One turning vector, and how many steps it has turned
The counts run from 0 to 238.
[ 1.95 -0.20 -1.17  0.78 -0.95  1.44  0.79  1.78 -1.92 -2.67  0.57 -0.28
 -1.88 -1.99  0.83  0.41  4.25  0.95  0.37 -3.37  1.66 -0.17 -2.31  2.65
 -0.72  4.07  0.08  0.10  1.18  2.10  2.53  0.62 -0.52  2.00 -1.76 -5.03
  0.37 -0.51 -4.21  0.23  1.03 -0.54  3.54 -0.62  6.59  1.87  0.25 -2.15
  3.17  1.34 -3.65 -2.88  0.19 -0.40  3.96 -0.95 -2.42  0.45  4.52  1.59
 -4.55 -0.11 -1.98  2.26  2.27]
79
[ 0.72  0.59 -2.58  0.70 -1.40  1.96  0.52  0.24 -0.12 -2.35 -0.84 -0.73
 -1.70  0.88  2.12  2.00  5.96  2.23  0.27 -1.77  1.91  1.86 -3.52  1.32
 -1.09  5.02 -0.60 -0.66  1.40 -0.16  4.18 -0.06  0.08  1.69 -2.90 -1.83
 -1.31 -1.69 -4.55  2.94  0.44  0.94  3.43 -1.06  4.88  1.82  1.53 -3.27
 -1.13  1.65 -1.03 -2.60 -0.54 -0.36  2.57 -3.42  0.59  3.55  5.43  0.04
 -4.61  1.76 -2.46  0.11  0.41]
57
[ 1.26  0.16 -3.49 -0.23 -1.88  2.52 -0.14  2.95  0.41 -1.19 -0.38  1.08
 -2.08 -0.37  1.98  2.24  5.80  1.74 -1.28 -2.27  2.47  1.30 -1.30  2.45
 -0.36  4.20 -0.26  0.47  2.14 -0.27  1.66  1.46 -0.21  3.15 -0.80 -5.38
 -1.60 -0.35 -5.18 -0.38 -0.26 -1.83  4.29 -0.87  4.21  2.44  2.27 -3.53
  1.67  0.95 -2.38 -1.44  0.38  0.04  2.81 -2.03 -0.81  4.09  3.77 -1.94
 -2.20  1.85 -0.97  0.06  1.70]
28
[ 1.47 -0.06 -1.27  0.15 -0.18  1.31  0.81  2.10  0.66 -2.03 -0.11 -0.26
 -1.15 -0.89  1.15  0.62  3.86  1.62 -0.61 -3.26  1.73  0.46 -2.61  1.46
  0.23  5.09  0.81  2.05  3.05  0.13  4.04  0.40 -1.74  2.52 -1.33 -2.54
  0.32  0.90 -5.84  0.06  0.12  1.14  3.84 -0.47  5.89  1.25  0.96 -2.60
  2.30  0.85 -2.01 -0.50  2.30 -0.08  3.02 -2.90 -1.67  2.79  5.59 -0.18
 -5.59  1.42 -0.12  1.09  0.86]
162
[ 1.44  0.64 -1.20  1.17 -3.15  1.13  0.83  0.70 -0.44 -1.52  2.39  1.27
 -1.57 -0.58  0.08  0.77  1.24  3.39  1.21 -1.99  2.35 -1.03 -1.25  3.37
 -1.46  4.71  1.11  2.49  3.36  2.95  1.60 -0.08 -1.38  2.22 -1.65 -3.07
 -0.49 -0.99 -4.44  0.05  0.84 -1.07  3.57 -2.13  5.51  0.97  1.88 -2.88
  2.00  0.06 -3.04 -2.35 -0.82 -0.84  1.69 -1.46  0.29 -0.13  6.41  0.52
 -4.83  1.88 -2.05  1.86  2.70]
84
[ 2.14  0.31 -2.17 -1.20  0.07  1.51  0.86  1.51  0.26 -2.79 -0.56 -0.04
 -0.69 -0.65  1.11  0.46  3.38  1.94  0.59 -4.51  1.20  0.03 -3.33  0.45
 -0.50  4.09  1.39  1.82  2.73  1.52  3.82  0.73 -1.27  1.78  0.66 -1.93
  1.84  0.05 -5.45  0.49  0.13  0.58  3.76 -1.58  6.65  0.89  0.68 -2.52
  2.98  0.73 -2.74 -1.90  1.33 -0.35  2.55 -2.77 -1.84  0.15  5.67  0.78
 -5.73  1.20 -0.79  2.03  1.38]
234
[ 1.35  0.54 -3.93 -1.63 -2.03  1.65 -0.74  2.11  2.22 -1.04 -0.77  1.58
 -0.37 -0.81  1.70  1.47  4.53  3.51 -0.19 -3.37  1.62 -0.32 -2.81  1.56
 -1.41  4.31  0.28  2.40  3.48  0.88  2.18  1.54  0.01  2.41  1.93 -3.64
  0.72 -0.48 -5.03  0.88  0.17 -2.41  2.77 -3.54  5.18  1.80  2.54 -3.00
  2.63  0.29 -1.76 -0.93  0.50  0.36  0.21 -2.12 -0.92  0.53  5.95 -1.50
 -2.29  2.22 -1.22  0.38  1.49]
33
[ 1.13  1.78 -1.40 -0.58 -2.90  1.17  0.88  0.18 -0.37  0.18  1.57  2.10
 -1.47 -1.43  1.04  2.40  3.15  4.01  1.55 -0.82  1.85 -0.39 -3.28  2.81
 -1.89  5.30  0.59  2.03  2.02  1.92  3.21  0.79  0.58  0.78 -2.25 -2.27
  1.40 -1.75 -5.11  2.13  2.37  0.38  3.23 -3.26  4.73  1.74  1.49 -2.18
  2.53  0.07 -1.98 -0.82  0.70  0.19  1.06 -0.76 -0.09 -0.75  5.78  0.15
 -6.06  2.25 -1.33  0.97  0.78]
199
[ 1.10  0.64 -2.55  0.03 -1.65  1.27  0.85 -0.52  0.74 -2.27  0.34  0.03
 -0.95  0.80  2.23  1.70  4.22  3.45  1.14 -1.65  2.30  0.86 -3.19  1.20
 -1.71  4.41  0.04  0.56  2.49  0.96  4.18 -0.62 -0.19  1.58 -1.68 -0.29
 -0.02 -2.14 -4.49  3.07  0.58  0.32  3.07 -1.85  5.10  1.79  2.21 -3.83
 -1.24  0.98 -1.02 -2.56 -1.03 -0.48  1.05 -3.31  1.47  1.99  6.75  0.02
 -4.40  2.11 -2.88  0.37  0.64]
55
[ 1.79  2.27 -4.37 -0.80 -1.33  1.73  0.39  0.25 -2.04 -0.35  0.67  2.26
 -1.79 -0.55  2.21  3.11  4.08  2.57  1.96 -1.08  2.16  0.56 -2.97  1.27
 -1.13  3.75  2.14  1.04  1.78  3.14 -0.01  1.98  1.12  1.43 -0.08 -4.44
  0.45 -2.11 -4.15  0.44  1.12 -1.43  3.32 -2.47  4.29  1.80  2.77 -3.74
  2.55  1.43 -3.98 -2.27 -0.22 -0.32  1.32 -1.67 -0.21  0.30  5.75  0.59
 -2.92  1.05 -1.78  2.54  3.34]
114
[ 1.42  0.52 -0.88  0.06 -0.84  1.53  0.40  1.13 -0.11 -2.26  1.07 -1.11
 -0.95 -1.84  0.61  0.57  4.15  2.08 -0.19 -3.24  1.02  0.12 -4.19  1.40
 -1.47  5.40 -0.58  1.29  1.03  0.68  4.35  0.81 -0.12  1.38 -1.37 -3.27
  1.25 -0.87 -4.29  2.43  1.27 -0.06  3.03 -2.37  6.72  1.57  0.37 -0.70
  2.54  0.77 -2.59 -1.23  1.17  0.79  3.13 -1.47 -2.32 -0.14  5.56  1.32
 -5.76  0.46 -0.88  0.70  0.83]
4
[ 1.42 -0.55 -3.03 -1.21 -1.68  2.01  0.64  2.85  2.42 -2.97 -1.42  0.62
 -0.70  0.49  1.72  0.89  4.96  2.55 -0.85 -3.71  1.88  0.88 -2.38  1.29
 -0.61  4.36 -0.76  0.98  3.00 -0.69  4.33  0.59 -1.00  2.51  0.11 -1.64
  0.18  0.15 -6.31  0.81 -0.27 -0.27  3.48 -1.21  4.82  1.13  1.63 -3.35
  1.18  0.26 -0.65 -1.46  0.71 -0.43  1.92 -3.05 -0.60  2.87  4.75 -1.69
 -3.82  2.22 -1.60 -0.22 -0.22]
98
[ 1.99  1.26 -2.79 -1.60 -2.31  2.35  1.77  1.89  1.39 -0.80 -0.32  2.37
 -1.42  0.61  1.44  2.06  2.42  4.34  0.98 -2.51  2.53  0.53 -2.10  1.96
 -1.67  4.35  0.83  2.00  3.82  1.56  3.21  1.02 -0.85  1.68 -0.27 -0.23
  0.45 -0.52 -6.67  0.31  0.40  0.51  4.45 -2.06  4.29  0.34  1.87 -3.80
  2.45 -0.90 -1.53 -1.07  0.53 -1.70  0.87 -2.07 -0.16  1.00  4.83 -1.12
 -5.14  3.72 -0.98  1.41  0.87]
168
[ 1.52 -0.08 -2.79  0.26 -3.95  2.20  0.64  1.91 -0.17 -1.13  1.23  1.45
 -1.90 -0.82  0.99  1.65  4.20  3.01  0.49 -2.09  2.50 -0.69 -1.50  3.30
 -2.61  4.03 -0.70  0.86  2.43  2.52  0.22  1.13  0.35  2.33 -1.00 -4.67
 -0.80 -2.00 -4.35  0.54  1.34 -3.41  3.11 -2.82  4.86  1.60  1.82 -2.91
  2.54 -0.61 -3.40 -2.83 -2.37 -1.34  2.13 -0.38 -0.11 -0.49  4.54 -0.15
 -2.42  1.73 -2.53  0.99  3.01]
146
[ 1.27  1.39 -4.37 -0.12 -0.87  2.13 -0.75  0.81 -1.28 -0.84 -0.14  0.75
 -2.14 -0.16  2.70  3.22  6.03  1.58  0.46 -1.57  1.93  1.89 -2.70  1.33
 -0.37  4.13  0.67 -0.47  1.04  1.30  0.86  2.05  1.10  1.92 -0.96 -5.46
 -1.48 -1.80 -4.06  0.63  0.64 -1.18  3.77 -1.31  4.60  2.67  2.37 -2.85
  1.06  2.54 -2.98 -2.35 -0.09  0.61  2.24 -2.18 -0.70  2.96  4.82  0.14
 -2.25  0.55 -1.21  1.30  2.45]
185
[ 1.91  1.05 -2.92 -1.68 -1.89  1.79  2.05  1.95  1.95 -1.78 -0.56  2.08
 -1.09  1.06  1.83  1.33  2.76  4.17  0.86 -3.00  2.39  0.63 -2.43  1.49
 -1.58  4.10  0.54  1.51  3.54  1.26  3.80  0.54 -1.08  1.75  0.30  0.18
  1.11 -0.04 -6.84  0.54  0.25  0.60  4.08 -1.91  4.77  0.30  1.78 -3.48
  1.77 -0.53 -1.26 -1.76  0.13 -1.56  0.62 -2.56 -0.20  0.71  5.16 -0.98
 -4.72  3.06 -1.38  1.35  0.12]
169
[ 2.05  1.49 -2.57 -1.04 -2.03  2.05  1.69  2.07  0.87  0.18  0.04  2.85
 -1.72  0.32  1.28  2.32  2.24  3.79  0.40 -1.69  2.51  0.03 -1.55  1.97
 -1.51  4.32  0.68  1.97  3.58  1.61  2.77  0.88 -0.93  1.71 -0.79 -0.80
  0.35 -0.40 -6.75 -0.79  0.57  0.58  4.41 -1.63  4.20  0.32  2.29 -3.73
  2.76 -0.60 -1.99 -0.74  0.66 -1.54  1.55 -1.90 -0.17  1.38  4.38 -1.15
 -5.28  3.52 -0.57  1.62  1.01]
167
[ 1.53  1.38 -1.05 -0.51 -2.65  1.07  1.17  0.49 -0.11 -0.26  1.47  1.67
 -0.87 -1.25  0.68  1.46  3.05  4.04  1.68 -1.49  1.69 -0.75 -3.56  2.69
 -2.04  5.50  0.32  2.00  1.87  1.56  3.89  0.19  0.13  0.76 -2.03 -1.53
  1.83 -1.36 -4.83  2.40  2.42  0.47  2.90 -3.01  5.25  1.60  1.29 -2.12
  2.17 -0.25 -1.41 -1.37  0.46 -0.11  1.07 -1.11  0.01 -0.98  6.24  0.57
 -6.46  2.07 -1.86  1.03 -0.09]
200
[ 1.23  0.30 -1.31  0.39 -1.71  0.85  0.00  1.03  1.71 -1.47  1.45  0.30
 -0.27 -0.85  0.20  0.38  2.23  3.06  0.11 -3.20  1.67 -0.96 -2.90  1.51
 -1.11  5.31  1.15  3.76  3.59  0.94  3.10 -0.24 -1.73  2.54 -0.27 -2.80
  0.49 -0.32 -4.68  0.95  0.21 -0.43  3.40 -2.29  6.44  1.53  1.67 -2.82
  1.81  0.57 -2.20 -0.33  1.02  0.39  1.26 -2.84 -0.23  1.14  7.21 -0.26
 -4.83  2.37 -0.79  1.10  2.09]
159
[ 1.81  1.64 -3.20 -1.32 -0.41  1.60  0.68  1.99 -1.32  0.16 -0.94  2.50
 -1.46 -1.37  2.09  2.70  5.19  1.75  0.82 -2.26  1.11  0.46 -2.83  1.55
 -0.31  4.03  1.31  0.89  1.80  1.42  1.25  1.96  0.72  1.74  0.17 -4.40
  1.25 -0.77 -5.55 -0.58  0.84 -0.27  3.63 -1.32  4.31  2.11  2.05 -3.24
  4.36  1.37 -3.53 -0.95  1.92 -0.11  2.94 -1.44 -2.15  1.20  4.48 -0.25
 -4.04  0.86 -0.53  2.47  2.26]
39
[ 1.50  0.29 -1.37  0.94 -3.00  1.06  0.56  0.62  0.22 -2.56  1.98  0.84
 -1.19 -0.86  0.21  0.31  1.15  3.02  1.54 -2.58  2.61 -0.99 -1.54  3.05
 -1.67  4.69  1.12  2.26  3.15  2.58  2.49 -0.17 -2.25  2.14 -1.25 -2.60
 -0.29 -0.83 -4.48  0.35  0.91 -0.87  3.41 -2.04  6.14  0.90  1.35 -2.51
  1.30 -0.27 -2.46 -2.62 -0.44 -0.65  1.64 -2.05  0.55  0.34  7.11  0.27
 -4.80  2.05 -2.26  1.49  2.51]
85
[ 0.87  1.07 -2.85 -0.40 -1.31  0.77 -1.31  0.04  0.37 -1.48  0.63 -0.09
 -0.36 -1.40  1.97  1.46  4.59  3.09  0.57 -2.40  1.18  0.23 -4.36  0.85
 -1.10  5.30  0.60  2.16  1.36  1.15  3.19  1.17  0.27  1.60 -0.04 -3.52
  1.32 -1.91 -3.14  2.78  1.13 -1.30  2.45 -3.53  6.05  2.52  1.48 -1.54
  0.85  1.49 -1.99 -1.16  0.94  1.66  0.87 -2.15 -0.38  0.38  7.47  0.64
 -3.81  0.86 -1.15  0.21  1.05]
191
[ 1.06  1.21 -2.26  0.17 -0.20  0.82 -0.70 -0.68 -0.87 -2.89  0.48 -0.65
 -0.86 -0.55  1.91  1.32  4.62  1.89  1.12 -2.55  1.04  0.93 -4.19  0.66
 -0.58  4.48  1.57  1.15  1.42  1.49  2.97  0.34 -0.36  1.70 -1.05 -2.78
  0.81 -1.86 -3.26  1.96  0.59  0.69  3.06 -1.54  6.28  2.43  1.75 -3.19
  0.46  2.90 -2.60 -2.31  1.02  0.79  1.88 -3.36 -0.01  1.50  7.66  1.32
 -4.26  0.53 -2.27  1.67  1.68]
119
[ 1.49  0.80 -1.30  1.18 -2.64  1.59  1.10  0.96 -1.30 -1.72  2.86  1.54
 -2.29 -1.10  0.17  1.45  1.64  2.91  1.71 -1.54  2.55 -0.78 -1.61  3.72
 -1.44  4.40  1.54  1.88  2.74  2.78  1.15  0.62 -0.80  2.28 -1.93 -3.82
 -1.03 -1.19 -4.82 -0.51  1.12 -1.19  3.86 -1.95  5.17  1.26  1.81 -3.21
  2.51  0.37 -3.69 -2.30 -0.62 -0.70  2.20 -0.95 -0.16  0.62  5.88  0.42
 -4.64  1.82 -1.83  2.15  2.98]
83
[ 0.58  0.54 -2.79  0.80 -1.40  2.25  0.79  0.78 -0.32 -1.39 -0.49 -0.59
 -2.20  0.65  2.49  2.34  6.37  1.90 -0.01 -1.23  2.15  2.08 -3.11  1.68
 -0.96  4.67 -0.77 -0.78  1.20  0.05  3.77  0.06  0.59  1.87 -3.09 -2.27
 -1.51 -1.63 -4.79  2.35  0.30  0.74  3.62 -0.82  4.59  2.16  1.80 -3.43
 -0.79  1.60 -1.30 -2.03 -0.75 -0.36  3.19 -2.87  0.48  3.96  4.58  0.06
 -4.21  1.71 -1.53  0.05  0.28]
58
[ 1.86  0.02 -3.49 -1.69 -0.07  1.34 -0.36  2.32  0.80 -1.94 -1.66  0.97
 -0.24 -1.03  2.01  1.15  6.08  1.67 -0.29 -4.01  1.03  0.46 -3.83  0.93
 -0.29  4.07  0.90  1.13  2.32  0.29  2.85  1.79 -0.10  2.20  1.37 -4.03
  1.46 -0.32 -5.09  0.93  0.41 -1.15  3.03 -1.61  5.47  2.47  1.48 -2.76
  3.48  1.58 -2.53 -1.46  2.05  0.58  2.12 -2.33 -2.17  1.26  5.49 -0.20
 -3.34  0.50 -1.05  1.16  1.71]
36
[ 0.89 -1.47 -2.49 -0.27 -1.44  1.70 -0.89  2.32  2.20 -2.35 -0.08 -0.78
 -0.02 -1.17  0.84  0.56  5.29  2.10 -1.54 -4.11  1.50 -0.17 -2.86  1.29
 -1.53  4.83 -0.66  2.14  2.80 -0.11  2.58  0.47 -0.86  2.82  0.14 -4.61
 -0.30 -0.64 -4.38  1.42 -0.30 -2.54  2.87 -2.52  6.09  1.93  1.51 -2.50
  1.83  0.13 -2.37 -1.19 -0.80  0.27  2.09 -2.73 -1.56  0.86  6.05 -0.64
 -2.35  1.19 -1.35 -0.26  2.41]
223
[ 0.89  2.14 -4.12 -0.67 -1.92  1.60 -1.27 -0.01 -0.54  0.29  0.94  1.34
 -1.55 -0.60  2.39  3.09  4.27  3.31  0.86 -1.11  2.05  0.73 -3.30  1.21
 -1.40  5.05  1.14  2.16  1.75  2.07  0.86  2.05  1.33  1.73 -0.25 -4.91
 -0.65 -2.60 -3.77  1.55  0.94 -2.09  3.17 -3.64  4.47  2.64  3.00 -2.45
  1.51  1.34 -2.98 -1.16 -0.09  1.15  0.22 -1.69  0.13  0.90  6.50 -0.15
 -3.08  1.28 -1.14  0.58  2.31]
188
[ 0.50  1.38 -3.20  0.00 -2.87  2.61  0.82  0.76 -0.45  0.69  0.50  0.90
 -2.20  0.03  1.89  3.87  5.66  3.17 -0.47  0.13  2.62  1.44 -2.57  2.21
 -1.93  5.38 -1.08 -0.07  1.23  0.31  1.83  1.15  1.30  1.65 -3.17 -3.34
 -1.81 -2.43 -5.28  1.80  1.06 -0.60  4.03 -2.40  3.47  1.94  2.55 -3.09
  0.52  0.10 -2.02 -0.72 -1.50 -0.47  2.08 -1.87  0.07  3.05  3.91 -0.83
 -3.90  2.59 -0.86 -0.27  1.44]
61
[ 0.87  1.61 -3.39 -0.60 -1.57  0.97 -1.31 -0.35  0.47 -0.86  1.04  0.65
 -0.40 -0.95  2.13  2.08  4.20  3.50  0.48 -1.67  1.55  0.11 -4.10  0.70
 -1.49  5.50  0.61  2.21  1.42  1.47  2.22  1.33  0.74  1.59  0.13 -3.73
  0.55 -2.14 -3.28  2.74  1.02 -1.93  2.38 -4.12  5.51  2.58  2.21 -2.02
  1.07  1.52 -2.17 -1.50  0.82  1.65  0.05 -2.00 -0.20  0.10  7.74  0.23
 -3.28  1.45 -1.37  0.14  1.62]
190
[ 1.65  1.57 -2.54  0.30  0.05  1.19  1.56 -0.04 -2.45 -1.91 -0.75  0.85
 -2.31 -0.09  2.21  2.19  4.91  1.29  1.81 -2.08  1.52  1.34 -3.15  1.29
  0.35  4.00  1.63 -0.08  1.63  1.71  2.78  0.24  0.16  1.34 -2.14 -2.21
  0.62 -1.01 -4.87  0.76  0.74  2.04  3.66  0.37  4.78  1.74  1.16 -4.37
  1.33  2.44 -2.56 -2.75  0.95 -0.76  2.81 -3.15 -0.65  2.22  5.24  1.31
 -5.50  0.66 -2.17  2.75  1.35]
48
[ 1.12 -1.37 -1.69  0.82 -3.38  1.49  1.25  1.53  1.28 -3.55 -0.30 -0.01
 -0.84 -0.12  1.14  0.40  5.01  3.03  0.49 -2.82  2.64 -0.18 -1.77  2.80
 -2.27  4.21 -1.60  0.00  2.65  1.18  3.49 -0.63 -0.78  2.53 -1.70 -1.73
 -0.54 -1.56 -4.60  2.09  0.49 -1.04  2.58 -1.48  5.16  1.14  1.19 -3.41
 -0.02 -0.63 -1.47 -3.85 -2.43 -1.62  1.91 -2.19  0.62  0.60  5.32 -0.12
 -3.48  2.23 -3.80  0.06  1.00]
212
[ 1.59  0.67 -0.90 -0.04 -0.41  1.54  1.04  1.62 -1.33 -1.34  0.61 -0.35
 -1.97 -1.89  0.94  1.56  4.27  1.24 -0.07 -2.48  1.39  0.64 -3.29  2.26
 -0.98  5.26 -0.25  0.08  0.91  1.16  3.58  1.16 -0.30  1.58 -2.60 -4.11
  0.40 -0.37 -4.98  1.14  1.37  0.33  4.22 -1.70  6.04  1.91 -0.05 -1.38
  3.22  1.15 -2.81 -1.38  1.11  0.14  4.12 -1.05 -2.47  0.82  4.29  0.95
 -6.25  0.54 -0.34  1.63  0.67]
6
